Each row has a name. Each piece below is followed by the name of the row it came from, unless a question asks for something else. Each question is about the rows just above it. Places in a row count from 1.

j_660: [-61 -65  18 -56 -59]
j_173: [ 44 100 -98  69 -99]
j_516: [ -70   42   36 -108   78]
[-99 -98  44  69 100] is which row reordered? : j_173
What comes right after [-98] in the named rows? : [69]
Table of tags by key:
[18] -> j_649
[100] -> j_207
[-98] -> j_188
[-99] -> j_196
[36] -> j_315
[35] -> j_710
[19] -> j_751
Join j_173 by its entry at place 3: : j_188
What comes right after [44] in the named rows? : [100]
[44] is at row and place : j_173, 1
What comes right after [100] in the named rows? : [-98]

j_303: [-56  38 -43  24 -27   7 -32  -3  69 -64]
j_305: [ -38  -17  -59   -9  -50  -58 -101  -50  -27  -87]
j_405: [  42  -17  -60   -1   -6  -86  -46  -63 -106  -57]
j_893: [ -38  -17  -59   -9  -50  -58 -101  -50  -27  -49]
tags:
[-2] -> j_490
[0] -> j_929
[-57] -> j_895
[24] -> j_496
[23] -> j_903
[-1] -> j_850
Join j_405 by its entry at place 4: : j_850
asked: [ -38  -17  -59   -9  -50  -58 -101  -50  -27  -49] : j_893
asked: [ -38  -17  -59   -9  -50  -58 -101  -50  -27  -87] : j_305

j_683: [ 4  2 -6  6  7  0  9 -1  0 -3]
j_678: [ 1 -7 -2  3 -1  0  2 -1  0 -1]
j_784: [ 24  15 -41  31  37  -1  38  -4   1 -21]
j_335: [  3   0 -35 -12   8  -4  16  -2   0   2]
j_743: [  58   28 -109   64  114    0   72   -9    2  -55]
j_479: [-2  1 -5 -2  3 -1  1 -1  0 -2]
Where in the named rows is [-55]? : j_743, 10
Where in the named rows is [6]? : j_683, 4
[-1  3 -2 -5  1] is which row, read backwards? : j_479

j_696: [-19  20  53  18 -31   9  20 -22   9 -16 -27 -30  11  36  14  -9 -34 -17
 -12  17  17 -24  28 -48  -8  -6 -17  71 -27  -7  21  12  -9  19  63  47
  -1  22  26 -44  41]
j_655: [  5  36 -13 -28  -5  33 -38   1 -45  61 -11   3  66  44  -1  -1   2  23
  24   2   7  40   2   8  22  -7   3   7 -19  12 -19   0 -41 -15  -5 -13
 -16  15  41  46  14]
j_722: [ 23  -8 -24 -20  -7  17  27  20  11 -33 -17 -54  16   3 -19   1   4 -31
  18 -14  25  22  35  31 -32  18  68 -17  64  56 -12   1  25  59   2  16
  74   0  -2  46  14]
j_381: [ 10   6 -39 -17  -2  19 -15  27 -32  63  -6   1  41  22 -23  23  26  22
  -2   2 -14  42  -7  36   0 -10  30 -16 -19  21 -34  -6 -21   9 -27 -61
   4 -24  21  24  -6]
j_16: [-64  14  16 -25   5 -29 -26 -26  29  71  51  56  -9 -26  28 -10  48   3
  35   0 -73 -16  -6 -24  23 -32 -71  10 -38 -17  23 -17  -2 -17  16  -2
  -7  -5  19 -96   1]
j_347: [-24 -19 -35  -3   1  -8  -2 -24  38 -38  15  -3   5  11  45 -33 -14  -3
  19  -1 -19   0 -14  38 -27   2 -17 -29  24  -7  13 -32   7   5   2  33
   6  56 -15  -6 -28]
j_723: [ 17  -2  -2 -12 -20   6   2  -1 -20 -29 -47 -55  26  64   2 -25 -24  19
 -33  12  45  14  16  23 -13  25  18   6   0  -3   5 -23 -30  -5  16  32
 -21  30  15  22 -19]
j_587: [-51 -19  37 -17 -27  -9  13 -17  61  40  23   2 -12  23  34  -7  26  -3
 -11  31 -69  -1  21 -59 -20 -18 -43  30 -48 -29  40  -1 -12  31  62  19
   0   2  14 -97  26]
j_899: [  4   5 -21 -29  -2 -16   7  11 -11  20 -37 -43  34   1 -26 -25  12 -17
  50 -28   6 -21  41  51 -14 -15  42  -1  38  65   9 -28  16  29  -2   0
  54  16  24   2   9]
tags:
[-32] -> j_860
[2] -> j_978
[1] -> j_348
[-31] -> j_414
[-28] -> j_362
[0] -> j_237
Join j_347 by its entry at place 32: : j_860
asked: [ 23  -8 -24 -20  -7  17  27  20  11 -33 -17 -54  16   3 -19   1   4 -31
  18 -14  25  22  35  31 -32  18  68 -17  64  56 -12   1  25  59   2  16
  74   0  -2  46  14] : j_722
What comes right after [-44] in the named rows? : [41]

j_879: [ -28  -53   73   -4    6   51   35  -46  -72  -40  -16   62   34  -44
    2   16  -27 -112   12  -45  -20   -8   73  -12  -34   19  -45]
j_477: [-92 -45  72 -64 -51 106  39 -45  -9 -46 -55  -3  15 -19  17 -35   1 -54
  11  -6  43 -29  71   8 -24  32 -29]
j_627: [ -64  -41   23  -14  -50   95   56  -80  -58 -113  -55   12   38  -55
    3   26  -25  -24  -27  -18  -40   -1   22    0   23   18  -33]
j_912: [-18 -19  83  54 -53 -49  54   9 -93 -72 -40  41 -14  25 -77 -62  44 -51
 -54 -54  15 -95 -55  -6  60  58 -42]
j_342: [  73  -39  -20   -5  -77  -17   46  -48   -2 -102  -16   70    8   -3
   10  -32   20  -75  -36  -88   42  -94   26   -3   27   69  -30]
key -> tag
[-77] -> j_321
[-75] -> j_840
[-50] -> j_766
[-51] -> j_297
[-74] -> j_521
The tag of j_912, keyed by place 18: : j_297
Row and place of [-42] in the named rows: : j_912, 27
Where do [-92 -45  72 -64 -51 106  39 -45  -9 -46 -55  -3  15 -19  17 -35   1 -54
  11  -6  43 -29  71   8 -24  32 -29] appear? : j_477

